One hidden turn or mirror swaps the rows below in pairs. Which row is each named row swapped with?
loru: [ 16.9 -20.7  10.1 -26.4  -1.9  -7.5  -9.2  -1.3  -9.0   0.7  25.4   2.3
  14.0  17.0  -3.7  18.9  -7.3 -37.2]
Rusi: [ 17.0  21.4   6.7   7.1   6.5  21.6  -0.3  -4.3  16.8   0.7  -9.4  25.7
 -19.6 -26.7  -2.9 -19.1  -7.7  10.8]
mida: [-15.6   1.0 -14.2 -22.1  10.5   1.2   2.9  28.8   8.1   9.5 -15.0  29.5
  -3.6  10.2 -21.7 -14.8  14.6 -11.5]
Labuv: [ -6.5   3.8  -3.2  12.0   6.8 -20.9  13.7 -26.0 -21.1  -5.4 -27.4  19.0
  23.1  23.0  -5.0 -21.3  -1.1   2.7]
Milu: [-12.0  -3.9   2.6  24.5  14.2  19.7  -8.0   9.7 -14.6  -3.2  10.4 -36.6
  -0.8   7.3  26.6   9.0 -27.0  17.3]
gan: [-12.1 -22.0 -10.3  -5.7 -31.7  17.3 -20.2   0.4  -2.2   6.1 -22.6  22.0
   5.3  23.2  10.3 -20.4   2.6 -17.6]
bekon: [  6.5 -19.5  -5.8  28.2  -4.6  39.8 -27.8   2.9  -7.0  -8.2  12.6   8.7
   0.2 -17.5  12.6  17.4  -6.4  -0.7]
pev: [ -9.3   2.0  -3.2   6.3  34.5  -0.3 -22.5  12.2  12.6   8.3  -7.9 -32.0
   7.2  -6.9  -0.4 -23.7  -8.5  22.4]
moleb: [-11.6   1.2 -11.2 -11.1 -11.0 -15.4 -14.2 -21.6  -0.7   6.2 -24.4  23.4
  23.8 -14.8  -6.1 -12.0 -24.0  12.7]
Mit: [ 14.0 -14.6   7.4  23.5  15.1  13.0  -9.1  -0.9 -21.3  23.0  13.8 -22.6
  16.9  -8.5 -21.5  -6.4  -8.3  -5.1]
busi: [ -2.0  13.6 -10.2  19.5  36.9 -16.1  -2.6   5.8  11.1  -9.4  27.3  -8.2
  19.7  -2.5  14.5  27.1  13.5  -8.6]
tise: [  8.5  -1.2 -33.4  16.2 -11.2   5.7 -11.8  22.4   9.5 -12.5  -1.0  25.0
 -10.5   5.5 -13.8   0.8  14.1  24.8]
ruz: [-20.1  -2.0 -20.7   2.4  -7.4   6.2   6.7 -30.3  -3.6  -5.7 -17.3  21.4
  14.1  40.1   2.1  -4.0  -7.7  18.1]
sifum: [ 13.5 -31.9  -7.5  12.8 -13.6  10.4   7.7  29.4   4.8  16.7  17.0 -20.2
  10.3  25.0  -8.6  -8.7   5.2 -13.4]
sak: [ 12.8 -21.7   1.0  21.7   5.3  37.3 -23.5  17.6  -5.9  -8.9  16.9   0.6
   0.7 -21.8   6.4  15.9  -6.1 -13.6]
sof: [ 26.7  -3.6 -17.5 -14.2  -8.9  -6.8 -25.0  24.9   6.2  -7.5  -3.8 -19.3
 -23.7  -1.7  16.7 -17.4 -26.6   0.0]
Dutu: [ 36.0 -13.9  -2.5   5.0   5.4   1.5  -6.9 -23.8 -16.9 -24.5  14.6 -16.6
   1.6   5.7  26.3  14.9 -17.1 -15.3]
Rinu: [  4.6   7.6   3.9 -13.6  -5.5 -11.6  11.3  12.0  18.9 -17.0   3.8 -23.8
 -24.8  21.4 -29.0   5.5  20.9  -4.3]
Pas: [ -7.3  12.4 -15.6 -15.1 -31.4 -15.9  13.0  29.7  18.1   5.7   1.1   4.3
 -18.4  20.2  -5.2   4.8 -11.7 -26.9]
sikuv: [  6.5   5.0   1.7  -5.6  21.3  -9.9  -0.6   4.8   0.9  19.3  11.8 -14.2
  -4.5 -47.5  -1.1  11.8  -2.5 -16.9]
gilo: [ -1.3  -0.8   5.1  13.6  28.0  -7.7  -8.7 -10.7  -2.8 -21.7  18.1 -15.0
 -19.1  18.9  39.2  -7.8  17.3 -19.4]
Nodad: [ -9.0   4.3  30.0  -3.0  29.5  -1.4   5.2   2.8   5.1  12.0  17.4  18.1
 -14.3  16.4  16.3   1.1  23.5 -20.2]
pelok: [-11.3  23.7  -4.2   4.6 -14.9   3.4  20.7  13.3   0.8 -43.9 -17.4  -7.2
 -12.4  35.4  -0.4   7.8  -7.7   3.1]
neve: [-40.3  14.7   0.9  13.5  -0.3  -3.5   8.4  -2.2   8.3 -24.0 -19.3  28.7
  12.4   5.0  -2.2  15.5  20.1 -10.6]
Gumo: [-34.1  21.8 -11.4 -16.1   5.3 -17.7  13.3  -5.6  27.8  17.4   6.4 -17.1
   6.5  29.1   2.2  10.1 -13.0  -4.0]
pizi: [-10.7   6.9  -8.5   1.3  11.5  -3.5 -13.6  24.1   8.3  31.1   7.9 -27.9
   7.4 -10.7  28.0  -2.1 -34.5 -14.1]
gege: [ 25.8 -12.1  24.9 -13.2  10.2  36.9  -2.1   1.0  -9.1   0.9  18.0   1.8
  16.7   0.5  11.8  10.5 -11.4 -22.2]
nok: [ -6.9  20.6 -16.2 -17.7 -31.9 -16.2  12.8  28.4  18.4  -1.6 -14.3   4.0
 -19.1  19.5  -3.3  -1.0  -9.9 -19.6]
nek: [ -3.8  13.1  -9.5  22.0  -5.4 -30.8  20.3   1.4  15.0 -10.0 -25.5 -17.6
  27.6 -14.1   3.5 -17.8  -1.1  -4.8]
potug: [ -0.9  13.2   6.2   8.2  -2.7 -24.3  10.0   0.2 -13.8 -17.8 -25.7   9.9
  10.7  16.6 -29.9 -18.1  17.4 -14.1]
dorez: [-18.1   7.0  -4.8 -25.4  -9.8 -10.0  10.5   6.8  23.9  12.6  13.5 -14.4
 -17.0  44.7  -2.9  15.4  -5.5  -8.6]
kadim: [ 13.7 -14.5  -5.3  25.8   0.5  48.2 -20.5  -0.3  -3.7 -12.7   8.9  10.6
   3.9  -6.0   9.7  17.2 -13.2   0.3]
zabiv: [-20.5   8.7  17.6  -8.3 -16.1  -4.5   9.9 -18.6  -7.6  -5.0 -32.2  30.2
   9.1  -3.7  10.5  -3.6   6.6  13.2]
bozit: [-10.5  10.1 -13.8   4.1   8.2 -12.4 -13.3  24.4  11.5  23.3   1.4 -16.4
   7.9 -16.8  26.7  -8.9 -38.2 -13.0]
nabok: [-28.4  15.5  -0.7  15.3   2.2   0.1   2.6  -8.7   8.1 -34.2 -10.7  28.7
  14.3  14.4   9.3  22.3  17.0 -21.3]
Maraf: [ 39.3 -20.1   4.7  12.9   2.2  11.1   7.3 -17.7 -26.7   5.1  18.1 -11.2
   7.6   9.2  -9.2   1.5 -13.4 -14.5]
det: [  0.8   9.4   5.2   2.2  -9.5   3.8  -0.6 -30.5   9.6  -2.2   1.5 -17.2
  24.6 -17.2  19.5  14.5 -13.8 -43.5]
Tud: [  0.2   7.2  15.8  24.5  -0.4  11.9  -7.5 -13.2  27.2 -13.5 -13.0 -21.5
  10.9  -3.4 -10.9  -5.7 -43.9   6.6]
lov: [ -4.2  17.0 -25.6  17.1  -4.5  33.0   7.8 -24.1  20.7  -9.8   0.2   5.7
 -18.9  10.6  -7.6 -16.4  -5.6  18.5]
bila: [-13.5 -21.9  32.1  10.0  -9.2 -16.1 -10.8   8.7   6.5 -16.3  -4.6  -9.9
 -13.3  45.6   1.6  -1.0  -1.7 -12.8]
pofel: [-11.0  22.1 -10.6 -19.5  11.7  -7.2  38.7 -14.2  -1.9   8.2  -3.4  -8.2
   1.1  14.5  20.6  32.9  -3.0   1.3]
dil: [-27.3  10.6   7.3  16.8   1.3  -7.3   3.4 -14.5  -0.7 -32.0 -15.3  24.2
   8.1  15.6  18.9  25.5  19.3 -11.5]
gur: [ 10.5  11.8 -13.3  -8.1   8.4 -10.3 -24.9  11.0  14.1  -4.8 -15.4 -22.5
  -8.4 -13.0  24.5 -17.9 -37.9   9.6]
bem: [ 25.5  -7.2 -24.1 -18.3   8.9  19.0  -1.1  21.3 -18.4  -0.8 -15.6   3.4
 -10.8   7.9  29.0  -5.9 -18.6  14.0]

Swapped with Dutu: ruz
Swapped with gur: dorez
Swapped with nabok: bekon
Swapped with pofel: bem
Swapped with Mit: potug
Swapped with sifum: nek
Swapped with Tud: bila
Swapped with sikuv: mida
Swapped with lov: gilo
Swapped with Pas: bozit

One hidden turn or mirror swaps the rows below in pairs. Which row is each named row swapped with?
Vamo: [-10.6  22.5 -13.2 -26.9   4.9  23.8  29.4 -36.5 -14.5  50.6  -4.3 -33.4
 -17.6  22.9  16.5   8.6]
Gize: [-18.8  -4.8  18.3   3.1 -15.0  -2.9   8.5 -14.8 -31.0  14.6  -5.3  15.1
   6.2  33.4  -2.6  20.4]
zivon: [ -0.4  49.1   5.0 -26.3  -1.5  -8.1  -1.7 -18.6   6.9  24.9  -1.1  17.3
  18.0  18.9 -40.6  -1.9]
sen: [  8.6  35.4 -11.3 -16.3   1.9  24.0   0.7   0.4  10.9   4.9   3.7  19.6
  -0.3   2.1  18.3   1.3]
fev: [ 16.8  24.9 -17.7 -36.0 -11.8  -4.0  41.7   0.3 -11.5  53.5  -3.4 -14.1
  -4.9 -18.5 -25.0   6.7]
Bara: [ -9.8  26.8   9.6 -14.9  33.1  24.3  29.2   2.1 -38.2  33.9  29.4  -5.5
   3.5 -10.3 -13.6  12.9]
Zuz: [ -8.3  -0.9 -29.4  -9.4   7.4  18.8  -3.8 -12.8   9.7  42.3   9.1  38.4
  28.3  33.1  -6.1   0.2]
doput: [-19.2  21.7  23.8 -21.5 -22.7 -10.0   5.2 -19.6   8.9  29.3   3.3   1.1
   9.0  46.2  -5.4  11.1]
vufil: [-20.0  18.0 -17.0 -34.2   8.8  -2.3  54.9   0.9 -30.2  58.8   8.6  20.0
   8.1  13.6 -19.5  -6.9]
Riz: [  7.9  32.2 -32.2 -29.6   3.3  18.6 -11.0 -21.8  -2.8  29.5 -13.4  38.6
  18.7  10.1  -7.1  -8.2]
bilik: [ 26.8   1.3 -16.9 -13.8   4.1   2.2  39.4 -22.1 -29.9  59.7  -8.6   6.3
  10.0  -7.9  14.2  19.4]
gubig: [  9.0  45.3  22.7   3.5  15.5  25.5  -0.3 -15.0  -2.5  50.3  20.2   0.8
   9.3   0.2 -19.9  26.3]
zoke: [ 31.0  16.2  -8.0 -29.2 -11.0  -5.3  37.7  -8.1 -21.1  63.9  -2.1   1.2
   4.4 -16.2  -2.3  22.3]
Tol: [-25.4  11.5 -14.4 -29.3  30.4   2.6  48.0   4.5 -36.4  55.9   9.5  14.0
   2.1  12.7 -19.6  -3.1]
vel: [ -2.8  -6.9 -13.5 -13.9 -28.1  33.3 -22.4 -10.6  -7.1  31.7  11.1  -9.1
  13.6   3.9 -26.0   4.9]
dogi: [ -1.3  36.8   0.5 -24.4   2.2  31.1  16.2  -2.6 -14.7   5.2   2.6   7.0
 -14.8  -7.8  19.0  -5.4]
boz: [-13.1  20.9 -10.4 -26.2   9.7  20.8  27.5 -41.5 -17.1  61.1  -7.8 -24.3
 -19.2  23.6  15.0   8.2]
Vot: [ -3.7  43.7  17.2  -8.9  23.7  31.0  17.1  -5.3 -33.2  52.5  25.8  -8.9
   2.8   0.1 -18.3  21.2]
tuvo: [ -6.3 -24.6  14.3  -2.6 -11.4   2.5  -4.4  -4.2 -28.2  21.4   4.1   9.1
  23.1  11.4  -6.3  21.0]
Rane: [-17.7  -4.1 -31.4 -10.4   5.2  15.0  -5.1 -11.4  16.2  45.3   7.2  36.5
  23.4  31.0  -7.1   5.2]
megil: [ 11.3  19.7  -8.2 -29.8 -11.9  -3.7  32.0   3.8  -3.8  52.8  -0.2 -20.8
 -16.6 -12.6 -35.4  17.1]
ribev: [ -6.5  24.2 -33.2 -19.3 -22.9  36.4   0.3 -18.8  16.6  51.3  21.0  18.3
   4.4  24.7 -21.9  -5.8]
midu: [-14.4  33.6 -24.0 -32.0  22.2  35.8   3.2 -35.8 -30.4  35.2  -6.1 -11.2
 -12.3   5.0 -18.9 -12.6]
kife: [-30.6  12.1 -15.4 -31.0  18.1   4.0  50.3   2.8 -37.0  60.4  13.2  15.8
   3.5  12.4 -18.6  -0.2]
Kunu: [ 26.3   3.7 -17.1 -13.6  -1.9  -6.2  36.3 -30.0 -22.9  58.2 -11.1   4.5
   1.8  -1.2  14.3  26.8]
Nemi: [ 11.2  14.0 -15.6   1.4   7.6   4.3  36.8 -38.9 -28.1  59.8 -17.0   7.7
  -4.8  17.4  12.5  26.3]
dero: [  4.6  -0.1 -17.5 -20.4 -41.9  39.2 -12.1 -15.5  -7.9  31.8  12.6  -7.6
   2.8   8.9 -19.6   4.0]
duroz: [-20.9  30.3   1.7 -30.8  30.2   7.7   6.3  -4.7 -42.1  48.4  -2.3   8.9
   6.2   1.3 -45.0   4.5]
Fesa: [-31.6  23.3 -13.7 -31.2   6.3   7.2  31.4   9.6  -5.4  47.8  12.0  -5.4
 -25.5   4.8 -39.5  -1.7]
Zotat: [-23.2  -9.8 -30.5  -8.6  11.3  20.5 -12.5 -13.7  10.0  46.8   6.7  26.5
  17.8  28.8 -12.5   2.6]
zelo: [-13.3  27.6  22.2 -19.2 -21.9  -6.2   8.2 -16.7  10.3  28.7   9.2 -10.8
  13.5  43.9  -7.4  17.2]
mup: [ -4.3 -23.7   3.9 -14.7 -18.6  23.6 -22.0  -1.9 -21.5  24.8   5.8  -2.2
   7.7   0.6  -6.5  20.0]
Kenop: [-11.7 -22.1  15.8  -7.1 -18.7   2.0  -1.3 -12.4 -34.4  20.9   7.5   5.9
  12.2  17.6  -5.5  24.6]
vur: [  1.8  24.2  -6.4 -43.5  22.2 -16.2  22.1  -0.5  -3.1  57.7  -9.6 -17.6
 -16.0  32.5   0.5  13.7]
vages: [ -4.1  12.4  -2.4 -35.6 -15.5  25.2 -11.8 -18.0 -20.9  42.4  17.5  -4.7
  13.5  57.3   4.3   1.3]
zem: [ 19.2  27.4 -15.1  -7.5   9.4  23.7   1.7  -9.2  17.3  16.5  16.7  26.8
  21.6   3.4  11.9   7.9]

Swapped with gubig: dogi
Swapped with Nemi: Gize
Swapped with Fesa: ribev
Swapped with bilik: tuvo
Swapped with Kenop: Kunu
Swapped with vel: fev
Swapped with zivon: midu

